Each path below is one point turned by a fixed rotation once a step. After each direction that follows a path, write how fast that rotation turns it, in degrees per step (0 if it stays still).
Each turn is a multiple of 5 degrees from 10 to 175, or 0.
Each row of a path follows its step; steps can be skipped.
Path 1:
step 0: [ 19 -10  -5   8  14  23   1   9  20   5 -23  -9  -1  -4  12   7  -4   9
  17  46  -7  -6   7  -6 -39   9 -26  19   6   1   1]
step 1: [-16   5  -6  -6  -8   0  21 -10 -21   2   3  -2  -2   7  -7  -3   3  12
 -16  16 -25  16  54  -9 -26 -22  17   9 -17 -12   1]
step 2: [  6   5  -2   1   4  15 -20   7   4  12 -13  27  11   5  -6  19   6  11
 -17  20 -37  20 -18   0 -38  20  -8   8   0  24  -9]
step 3: [  3  12 -32  -1 -12  19  -2  -2 -11  -7   1 -13   9   5  23   8  20  -6
  13  23  15  19  46   7 -25 -19 -16   4   3   9   1]
step 4: [ 21  -1  23   4 -10  -3  12  10  17 -10 -10  -2 -14  19  -2  16  -3  17
  -5  24 -35   0  13 -12 -39  12  -5  21 -10 -20 -12]
step 5: [  1   2 -23  -6  -4   5 -11  -9 -28  -9   8   6  34  -5  -2   4  11   5
 -12   1 -32  25  27   4 -19 -12  29  21   7  21   2]
step 6: [  5  28   0   4 -19  17  -9  -3  12  -7 -20  -1  -8  27  24  37  21   4
  -2  18 -11   9 -11   3 -21   7 -27  11 -11  21  -9]
step 7: [ 19  -5  -9  -8  -5  -5   7  10 -12 -19   1 -11  18  -9   7   5  -2  17
  31  20  -2  -4  48   9 -19  -5   5  39   3  -4 -12]
step 8: [  3  13  30  -3 -14  12  -6 -22   1  -7 -17   4   1  18   4  24  11  14
 -19  13 -51  11   1  -1  -6 -13  25   9 -13  -9  -2]
step 9: [  0   7 -26  -2  -9   3 -21  -2 -19  -4  -5   8  28 -14   7  11   7  12
  16  14 -13  -2   2   0 -10  -9 -20  39  -4  47   3]
step 10: [  2  21  14 -10 -14   7  17 -19  11 -19 -26   2  -7  26  10  31   8  16
  18  31   8  -3  24  24 -11 -12  -5  -4 -13  -7  -8]
Speeds:
[ -1  14  -4   0   0  -4 -12   2 -13   2  -2   0  -2   0  -1  -5  -2   0
  -4  -2  -9   0 -11   6  -4  -5   1  -4   9   1   6] | 110
[ -2   7  -3  -3   3   2  -1   8  -2   2  -1   4   7   0   6   3   2   1
   2  -2   7   1   1  17   0   7  -7  -9  -5   0 -15] | 100
[-2  9  4  1  3  0 -1 -7 12  5 -2  1  1 15 -2 11 -9 -6 -2  4 -7 -1 -1 -1
  5  6 -3 -4  5 -6 -1] | 170
[ -3   2   3  -8  -4 -16   1  10  -4  -1  -4   5  -5   4 -14   9  -6   3
   4  -1   8   3   3  -2  -5   1   3   3  -2   0   2] | 125
[-12  -3  -7   4  -1  -4  -7   4  -3   4   8   1   6   9   1  -5   0  -8
   9   1  -2  -9  11  -3   3  -4   5   3   5   4  -5] | 170
